In the data rows, 128 means zero.
Every row has a hidden score. How much higher is the second row's score than the first row's in each pair? 20 means about the same, 40 much higher and 0 much lower. The score is a weighted sum of the row's numbers plus the product of two more (or one squared), each taken from its middle value.
[ 93 126 100 107  85 137 153 151 109 148 124 145]
[125 137 136 105  90 133 162 147  80 167 122 150] >> 21
[ 89 144  88 142 147 137 159  80 152 116 171  83]
[101 139  99 109 162 133 150  77 209  80 171  89] >> 18
[ 95 127 148  94  87 134 147 152 113 132 121 138]
[127 143  59 115  88 135 154 149 104 181 120 142] >> 31
[146 187 119 154 127 154 174 126  89 140 148  86]
[ 93 200 149 151 134 157 179 132  50  92 151  93] >> 18
[185 123 172  92 224 157  49 116 148 125  81 184]
[ 90 142  80 117 148 133 147  84 180 105 173  88] >> 24
[ 98 173 153 127 125 158 187 130  84 135 153  91]
[ 99  99 188 143  88 130 162 155  57 154 126 143] >> 25
[168 131 237  85 224 149  46 121 155 137  87 180]
[117 130  87  74  90 140 158 150  73 133 120 144] >> 24
[103  80 115 149 110 104 137 109 167 136 140 133]
[220 119 150 116 102  91 102 144 107 151  57 129] >> 17
[114 170 109 141 125 153 181 141 106 162 153  74]
[182  99 129 112 103  89 101 145 110 114  52 134] >> 19
[186 166  89 185 125 115  50 208 165 112 166 170]
[115 177 145 169 117 115  65 199 154 110 171 165] >> 26
[117 119 164 179 148 111 121 126  69  83  82  83]
[198 106 129  72 224 156  45 111 132 181  86 183] >> 17
[100  67 100 143 111 109 136 101 123  89 146 137]
[ 85 152 154 186 152 136 156  76 185 108 169  81] >> 4
[156 165 148 159 128 116  55 207 120 120 165 169]
[136 121  93 104  90 135 153 159  47 154 119 144] >> 17
[169 129 183  82  83 139 159 149 104 209 126 146]
[106 146 120 113  87 136 162 154 109 200 116 139] >> 31
[ 66 160 149 186 132 154 180 137 106 157 152  87]
[160 154  74 137 118 117  51 194 102 149 157 153] >> 32
[136  82  33 153 111 109 123  99 193 127 138 144]
[114 171 106 163 131 159 185 135  79 125 147 103] >> 15
[189 129 235  79 226 152  42 121 121 161  81 190]
[ 44 144 114 170 157 135 156  82 144 109 173  93] >> 28
[169 135  98 103  93 135 157 154  83 184 122 142]
[115 147 111 167 152 130 147  85 159 117 168  89] >> 20
[134 127 165 150 104  86  95 152  61 144  51 131]
[ 88 190  90 146 121 153 184 140 115 119 150  85] >> 23
[129 136 149 101  87 132 147 154  80 201 126 134]
[ 95 156 170 179 154 141 151  80 132 102 166  83] >> 14
[160 128 135  88  86 137 149 153 110 156 128 137]
[123  94 211 123 103  89  95 147 100 112  59 135] >> 23
[177 114  89 119  86 139 155 159 116 142 116 132]
[195 102 143  89 105  85 102 137  67 150  52 139] >> 20
[ 72 145 167 119 150 134 150  78 176  95 170  93]
[ 89 146 182 173 156 124 153  80 169 108 170  86] >> 22
[ 99 120 136 205 151 133 162  77 182 109 175  90]
[123 191 140 146 121 156 190 142  95 103 150  75] >> 15
[150 136  91  74  85 139 158 164 162 153 121 144]
[244 133 148  67 234 154  49 113 130 128  77 180] >> 25
[136 161 172 164 125 164 177 138 115  96 151  87]
[119 116 176 150 156 127 143  82 165  42 167  88] >> 34
[130 135  86  84  85 123 151 160  89 161 122 135]
[ 64 120  88 182 155 137 154  92 174  60 166  86] >> 17
[165 103 108  83 235 177  85  68 223 178 158 195]
[104 150 149 176 151 130 155  80 189 114 168  87] >> 18
[130 172 110 175 124 116  43 193 130 144 167 161]
[ 67 178  86 159 125 156 184 142 117 145 151  91] >> 9
[132 123 130 133 105  86  93 149 110 102  50 121]
[143  84 174 165 109  93  94 150  77 112  51 117] >> 26
[172 165 143 170 139 116 101 127 120 130  79  81]
[132 138  79 110  87 137 155 158  57 154 118 133] >> 22
[157  88  82 142 103  87 102 149 115 121  53 131]
[103 154  89 144 154 125 156  82 117  81 166  93] >> 20
[ 93 145  96 122  89 130 152 160  88 153 125 136]
[121  83 255 118 105  82  95 137 112 111  55 133] >> 18
[ 96 164  65 176 127 163 180 136 106 131 149  89]
[120 127 146  99  85 133 157 157  72 179 120 145] >> 19
[ 86 151  96 189 154 136 153  85 179 120 168  95]
[115 124  84  94  88 140 155 154 105 147 120 144] >> 16
[164 108 203  97 105  87  92 133 117 142  49 130]
[120 106  48 112  87 139 146 158 107 141 121 146] >> 23
[109 138  85 171 157 133 151  83 190 120 171  89]
[140 102 105 117  88 133 156 159 106 186 116 150] >> 18
[ 80 192  90 140 131 156 178 135  66 139 148  88]
[152  93  69 129 105 103 131 110 179 115 141 139] >> 13
[ 95  94  99 162 111 105 128 108 173  97 140 142]
[ 75 137 140 135 157 126 145  79 176 108 167  91] >> 20
[143 111 137 126 109  87  86 134  98 100  58 133]
[244 121 230  45 230 152  56 120 133 147  84 193] >> 29
[156 110 181 102  85 127 155 168  65 117 123 136]
[136 134 119 107  87 132 158 158  85 176 121 139] >> 10
[109 184 158 151 123 157 170 129  85 131 151  90]
[203 120 210  93 222 146  61 124 189 153  80 176] >> 24
[156 161  98 196 123 120  58 202 120  90 164 153]
[178 104 105 109  82 129 163 151  58 173 126 136] >> 25
[120 118  61 111  92 136 163 157 121 130 122 142]
[172 146 226 194 137 106 113 127 120 110  81  86] >> 16
[104 115 124  97  86 138 146 150  82 160 129 133]
[111 119 106 176 148 137 151  89 147 100 171  92] >> 25
[164 105 214  62 219 152  46 113 194 145  84 192]
[158 124 107 103  83 132 152 158 110 178 120 146] >> 21
[102 191 134 165 128 155 183 126  68 114 150  82]
[102 189  50 187 127 149 182 146 101 138 154  95] >> 36
[163 102 170 162  98  86  96 146 123 118  55 128]
[ 90 133 111 148 152 133 140  87 215 108 170  91] >> 20
[126 193  97 120 119 113  53 199 119  55 164 163]
[147 123 105  66  92 136 148 155  75 163 122 146] >> 11
[140  87 143 130 114 113 136 108 149 134 148 139]
[194 120 166 166 105  82  91 144  43 156  60 129] >> 15
[192 115 224  35 228 153  48 117 117 121  80 198]
[150  84  94 148 114 103 129 103 169 142 144 141] >> 19
[ 90 113 139  53 230 171  88  73 198 143 175 199]
[101 143  89 206 154 133 160  85 183  94 173  87] >> 21
[199 104 173  89 111  90  96 144 118 132  57 126]
[101 134 178 171 150 131 164  83 168  70 171  83] >> 21
[ 84 141 111 141 153 134 154  81 175 112 169 100]
[179 147 186  36 225 151  55 119 111 164  84 181] >> 17
[ 96 129 168 119  91 135 148 160  79 156 120 145]
[184 101 196 135 102  86  86 143 130 128  51 127] >> 23
[137 106 138 113 105  87  98 141 105 124  53 135]
[210 142 169  43 221 158  50 118 150 133  82 180] >> 16
[ 89 136 128 192 153 136 150  72 197  98 164  96]
[148  84 144 126 103  78 107 143  74 109  55 129] >> 29
[165 107 124 109 103  89  92 146  73 139  53 129]
[120 125 147  98  90 143 154 159 108 139 120 138] >> 16
[ 37 154  71 150 155 134 148  83 176  85 169  86]
[117 182 120 134 129 161 188 137  73 134 150  86] >> 11
[108  57 110 142 118 105 127 100 134 112 141 152]
[ 93 161 127 188 157 136 156  76 184 103 169  84] >> 7
[116 117 167  95  88 135 161 154 118 153 122 136]
[ 98 148  70 165 156 135 150  86 204  91 173  92] >> 24
[ 70 165 190 181 125 152 169 128  57 149 148  92]
[ 94 142  74 194 151 137 155  91 177  77 165 101] >> 23
[104 129  62 176 154 126 147  77 147  91 171  85]
[199 153 126  20 223 153  51 110 153 156  81 170] >> 17
[ 90 116 130 171 151 135 153  84 154 110 172 103]
[118  85  49 103 120 109 121  98 157 178 140 147] >> 28
[130 102 133  77  91 133 157 159  80 159 121 137]
[ 70 173  61 145 128 162 173 141 110 101 148  77] >> 19
[ 97  94 163 110 108 111 129 111 170 161 140 157]
[102 193  89 206 122 158 164 131 108 123 150  89] >> 20
[189 131 109  77  83 138 166 163  98 126 121 137]
[ 93 127  71  73  81 133 158 161  63 144 124 141] >> 19
[117 168 121 140 125 158 179 139 101  94 154  79]
[133 137 139 121  78 132 155 155 110 172 117 141] >> 20
[ 70  80  75 132 113 108 130 108 191 146 145 150]
[149 151  85 167 153 135 157  92 116 101 167  85] >> 17
[139 121 155  87 222 152  48 121 106 149  77 181]
[162 101 171 112 106  86  94 145  94 180  57 124] >> 24
[151 135 170 101  88 133 140 147  73 160 120 134]
[134 151 132 154 154 136 152  85 195  62 171  97] >> 24
[ 49 132 134 159 151 136 161  86 174 102 172  97]
[154 124 135 109 103  84  94 141 106 119  53 133] >> 20
[107  92 112  62 113 109 128 110 145 168 141 156]
[118 126 133  95  84 135 153 152  75 146 124 142] >> 12
[170 105 181 141 108  87  89 140 150 101  52 129]
[ 78 133  90 176 143 136 152  90 141  89 171  94] >> 20
[194  85 186 103 109  88  99 151 140 109  54 137]
[ 62 141 118 217 158 127 148  93 164  78 168 104] >> 10
[117 127 130  78  87 137 147 162  85 152 125 138]
[107 115 128 142 153 129 146  94 135  72 168  84] >> 28
[131 126  78 189  84 133 155 154  74 171 120 130]
[103 121 147 189 156 126 145  80 166  64 170  93] >> 25
[157 178 133 108 133 154 171 134  91 146 151  98]
[107 119 113  72  86 133 157 162  85 146 124 149] >> 21
[193 126 164 116 103  86  80 151  93 102  52 137]
[232  94 149  76 103  84  95 149 104 134  51 131] >> 28
[ 88  75 119 100 115 112 126  99 168  74 145 141]
[ 72  86  82 109 109 106 134 103 113 122 137 129] >> 16
[100 158 155 185 151 134 146  83 183 114 169  84]
[214 100 228  79 222 159  48 120 126 163  80 192] >> 31
[173 117 120  87 104  93 102 155 105 141  53 127]
[ 88 149 116 171 146 130 151  90 158  84 167  79] >> 18
[ 84  81 119 131 123 108 139 102 183  79 141 128]
[116 103 130 130 114 108 137  96 155 159 138 146] >> 16
[154 135 190 118  86 135 158 166  47 182 128 144]
[ 86 156 121 168 125 163 183 139  59 109 146 102] >> 20
[103 108 150  52 237 175  90  76 192 150 173 197]
[149 140  95 138  82 136 151 152 112 157 124 147] >> 18
[119 172 107 124 122 163 177 135 113 133 146  86]
[ 83 160  86 171 121 155 182 132  84 159 147  88] >> 28
[143  86  82 157 116 112 134 114 189 124 137 142]
[ 91 182 178 154 118 161 171 129 106 102 153  88] >> 7
[132 110 104 143  86 141 160 154  85 125 123 131]
[107 161  86 140 118 123  47 203 151 113 163 163] >> 29
[166 130 184 126 218 150  46 112 105 139  82 193]
[ 68 138  70 145 152 128 150  84 133  84 169  91] >> 27
[200 122 170  47 231 148  51 114 164 146  82 174]
[115  75 107  79 110 107 114  95 164 115 139 145] >> 24
[110 126  65 119  85 132 151 153 122 155 123 141]
[140 127  74 124  92 131 158 152  62 158 122 136] >> 20
[100 176 120 146 134 153 174 144 104  95 154  92]
[ 89 104 164 173 152 136 152  80 144 110 168  84] >> 26
[156 126  60 131  82 132 157 156  54 152 123 138]
[202  86 137 104 105  91 100 138 121 151  54 130] >> 22
[ 76 129 162 174 154 131 158  77 175  99 167  92]
[191 114 126 145 100  83  92 141 120 150  50 138] >> 21
[ 91 137  88 197 156 132 149  89 155  95 168  91]
[137 172 118 172 124 161 178 144 138 136 155  84] >> 15
[122 128 169 151  93 137 151 162 134 117 119 146]
[ 82 147 113 177 150 138 159  79 128 108 170  79] >> 22
[159 101 113  14 237 171  90  65 202 176 168 191]
[200  92 133 112 106  87  95 140  68 116  52 131] >> 25
[145 119 127  38 234 177  77  66 174 167 171 195]
[163 170 123 135 117 118  49 199 130 117 163 158] >> 26
